In the rows, 128 means zero.
First come named turns, each shown by rows before and after it. For each pair of rows after them, which turns, in which order, take the first row to the second? The first pair is done for you.
Bokur:
[130  88 120 105 154 146 109 197 118 124 182] -> [203  70 114 110 155 119 163 127 135 128 138]
[146  95  77 129 129 181  98 187 111 173 164] -> [193  60  83 113 151 167 134 167 113 157 141]
[118 151 143 117 126 123 127 115 132 130 115] -> [110 151 140 109 125 124 119 128 126 124 123]
[ 64 175 157 159  87 113  99 117 119 114 105] -> [ 71 131 186 108 117  97 130 169  98  81 116]
fuma:
[131 105 148 108 150 115 152 156 111  86 132] -> [ 85 127 153 119 137 120 126 168 103  94 141]
[148 122 118 119 133 135 123 135 167 153 145] -> [145 121 117 114 137 136 125 141 164 155 151]
[143 144  75 136 157 150 166 110 182 115 162] -> [146 131  76 124 165 145 175 130 175 107 167]
[123 108 129 121 153 169 111 153 139 127 161] -> [111 130 120 129 143 172 101 147 141 128 164]
deded:
[168 132 121 150 137 107 134  75 167 142  89] -> [153 120 151 120 137  82 153  90 153 102  78]
[125 109 183 132 111 129 121 138 135 122 148] -> [138 107 177 137 113 145 106 143 138 139 158]
[105 121 117 141 107 117 108 125 128 124 131] -> [ 96 120 129 136 111 109 109 131 128 114 130]
sovek:
[121 133 135 128 113 100 137 107 135 122  96] -> [131 123 137 125 126 103 146 107 130 121 101]
[135 125 144 121 100 121  96 117 148 107 122] -> [137 117 150 113 105 117 101 122 142 104 117]
[108 115 122 103 138 121 134 146 115 122  97] -> [137 108 118 102 147 128 134 147 118 126 106]

Each pair is two turns apart.
[140 140 142 134 129 115 149  92 111 123  62] -> [ 76 134 168 116 132 134 118 165  90 111 108] -> Bokur then Bokur
[183 100 123 111 145 134 155 134 131 136 147] -> [104 120 139 105 127 140 113 176 116 127 170] -> fuma then fuma
[165 103 123 118 152 108 176  75 177 111  87] -> [ 65 161 151 125 117  98 134  86 157  94  76] -> Bokur then deded
[155 117 111 106 144 114 111 141  83 128  98] -> [129 145 104 130 132 124  83 137  85 137 104] -> Bokur then Bokur
[101 171 136 141 120  92 131  84 142 140 104] -> [ 73 150 153 110 137 120 110 165 124 134 148] -> Bokur then deded
[ 53 174 126 172 105 145  88  94 129 133 115] -> [ 40 148 134 149 121 158  78 152 121 124 152] -> fuma then Bokur
[126 165  86 159 128 142 100  97 144 134 141] -> [127 163  97 150 121 117 131  72 139 120 111] -> sovek then fuma
[156 111 119 120 138 162 133 144 129 131 149] -> [104 148 121 147 111 158 108 135 135 139 144] -> sovek then sovek
[164  69 116 126 134 114 133 133 129  96 122] -> [111 116  99 151 112 142  74 138 134 126 135] -> Bokur then Bokur
[ 71 135 171 127 117 110 122 157 114 120 142] -> [110 163 140 170 107 114 122  78 141 149 111] -> fuma then fuma
[192  82 127  97  97 118 148  54 150 114  96] -> [ 80 103 148  87  84 159  64 165 123 110 168] -> Bokur then Bokur
[123 116 152 113 134 116 150 131 116 105 114] -> [150 140 111 148 127 135 130  93 135 143 117] -> sovek then Bokur
[194 102 103  99 134 146 150 146 134 111 143] -> [139 172  91 143  87 153 110  88 147 139 121] -> Bokur then sovek
[ 78 165 154 192 103 137  73 107 146 151 124] -> [190 108 137 175 142 116 147  65 162 151 103] -> fuma then fuma
[ 87 176 138 150  86 137 105  90 129 140 116] -> [118 159 140 142  96 112 140  65 127 129  98] -> fuma then sovek
[137 122 111 114 109 104 140  37 133 112  95] -> [ 98  98 155  70 123  92 143 111  99  77 110] -> deded then fuma
[134  90 136 103 150 155 113 191 109 119 165] -> [199  80 109 111 159 138 144 138 128 134 141] -> sovek then Bokur
[136 113 104 123 117 114 170  63 133 126 118] -> [ 74 113 125 109 118 135 135 155 110 114 166] -> Bokur then Bokur
[ 73 103 161  47 122 160 135 228 142 117 164] -> [220  74 114  67 145 133 212 110 183 139 115] -> sovek then Bokur
[130 152  84 143 127 189  51 168 148 147 190] -> [121 113 114 107 148 176  81 212 124 118 194] -> Bokur then fuma
[ 80 166 134 151 111 152  99 136 128 150 142] -> [107 112 170  95 139 106 162 145 114 107 107] -> sovek then Bokur
[145  93 134  84 161 127 127 208 122 124 165] -> [216  95  94 114 164 131 144 142 153 149 151] -> sovek then Bokur
[115 122 162  97 153 122 146 168  93  72 114] -> [106 188 120 161 116 137 111  85 122 123 101] -> Bokur then Bokur
[207  90  96 124 132 147 150 133 142 143 138] -> [176 109  92 134 127 168 110 164 135 159 174] -> fuma then sovek
[127 119 186 100 151  90 138 145  75  89 114] -> [ 96 186 147 156 111 108  91  89 100 129 108] -> Bokur then Bokur
[ 83 188 149 155  81 116  80  60 100 167 113] -> [153  88 195  68 142  82 178 125  72  99 108] -> Bokur then Bokur
[146 110 140 107 140 122 138  85 126 127 105] -> [ 91 127 149 113 141 144  95 131 114 128 132] -> Bokur then Bokur
[160 122 123 110 136 135 145 112 139 127 114] -> [121 125 147  98 134 142 131 159 122 114 132] -> fuma then fuma
[117 117 152 122 125 102 161 109 123  99  94] -> [ 71 145 151 130 109 123 121 130 120 113 113] -> Bokur then Bokur
[123  92 157  93 126 116 136 178 128  83 136] -> [195 107  99 134 123 124 142  99 169 130 115] -> sovek then Bokur
[154  35 160  60 155 112 170 183 125  80 119] -> [168  97  69 144 128 199  68 156 166 176 187] -> deded then sovek
[128 158 142 155 112  64 151  36 150 126  74] -> [ 55 112 186  90 130  85 125 182 108  79 145] -> Bokur then Bokur
[ 66 180  93 165 112 163  91 109 124 173 153] -> [101  98 129  89 163 161 123 205 106 130 195] -> Bokur then sovek
[ 89 155 146 141  95  87 156 110 131  97  84] -> [ 83 144 157 122 105  87 153 142 118  83  94] -> Bokur then Bokur
[148 116 136 139 139 101 159  93 133 136 108] -> [ 84 123 146 126 135 130 112 158 113 133 148] -> Bokur then Bokur
[143 193 112 151 129 136 105  36 155 143 102] -> [155 160 143 119 143 101 154  35 145 112  70] -> sovek then fuma
[131 158 113 151 133 148 107 105 158 174 126] -> [ 91 143 169 106 134 105 143 134 126 120  93] -> deded then deded
[101 115 112 118 110 125 109 159  96 150 150] -> [151 112  98 127 114 107 145  95 114 164 119] -> Bokur then Bokur
[144 162 128 155  97 123 103  78 145 129 112] -> [156 146 139 134 103  98 139  85 131 111  95] -> sovek then fuma
[151 126 150 114 124 132 165 112 124 119 127] -> [112 152 145 133 113 150 120 133 120 129 157] -> Bokur then Bokur
[108 109 162 113 116 108 123  82 104  84  72] -> [ 73 120 163 113 106 125  97 116  97  89  89] -> Bokur then Bokur
[ 37 179 154 139  97 103 133 102 125 114  91] -> [114  90 165  76 150  98 193 164 114  82 114] -> Bokur then sovek
[145  98 169  55 141 105 183 146 113  79  93] -> [157  86 160  49 160 131 161 181 111  95 131] -> fuma then sovek
[184 149 100 135 131 127 134  88 121 149 112] -> [192 136  96 135 137 144 123 109 125 151 137] -> fuma then sovek
[140 155 129 150 111 112 134  84 131 133 102] -> [111 156 142 138 102 108 129 101 120 117 105] -> deded then Bokur
[154  62 157  92 171 123 142 188 113  89 150] -> [141 132  93 166 133 178  64 149 146 159 185] -> deded then sovek
[168  59 155  71 171 111 170 198 116  93 147] -> [203  77 153  92 156  83 199 116 129  96  91] -> fuma then Bokur
[174 121 115 115 133 126 145 106 133 130 116] -> [103 168 120 141 105 129 104 114 124 137 120] -> Bokur then sovek
[171  92 161  82 156 134 158 179 107 103 135] -> [143 104 148  91 149 154 121 206 110 112 161] -> fuma then sovek
[127 122 107 130 147 180  92 179 132 139 185] -> [ 74 161 119 146 116 161  74 156 133 138 166] -> fuma then sovek
[135 147 135 142 160  89 154 103 112 127  65] -> [111 131 156 115 169  87 153 149  93 115  74] -> fuma then fuma
[ 54 166 147 139 104 134  98 115 138 121 114] -> [127 111 154 105 139 103 169  97 140  89  82] -> Bokur then Bokur
[158  76 155  89 166  95 202 135 132  80 111] -> [ 32 139 168 112 120 118 119 180 117  85 142] -> fuma then fuma
[135 106 176 100 138 114 182 120 111  95  91] -> [153 155 114 163 119 159 128  67 142 167 109] -> sovek then Bokur
[ 90 107 143  93 130 133 127 186 106 108 140] -> [143 112  87 126 132 164 104 157 135 160 161] -> sovek then deded
[160 125 121 129 141 120 138 120 138 128 124] -> [130 127 133 115 141 124 128 155 122 120 144] -> fuma then fuma
[134  76 158 105 147  92 147 171 123  74 148] -> [105 166 115 187  89 120  84  91 152 128 135] -> Bokur then Bokur
[ 69 156 159 124 131 133 105 151 114 116 142] -> [146 144 144 133 137 105 166  71 130 113  89] -> Bokur then Bokur
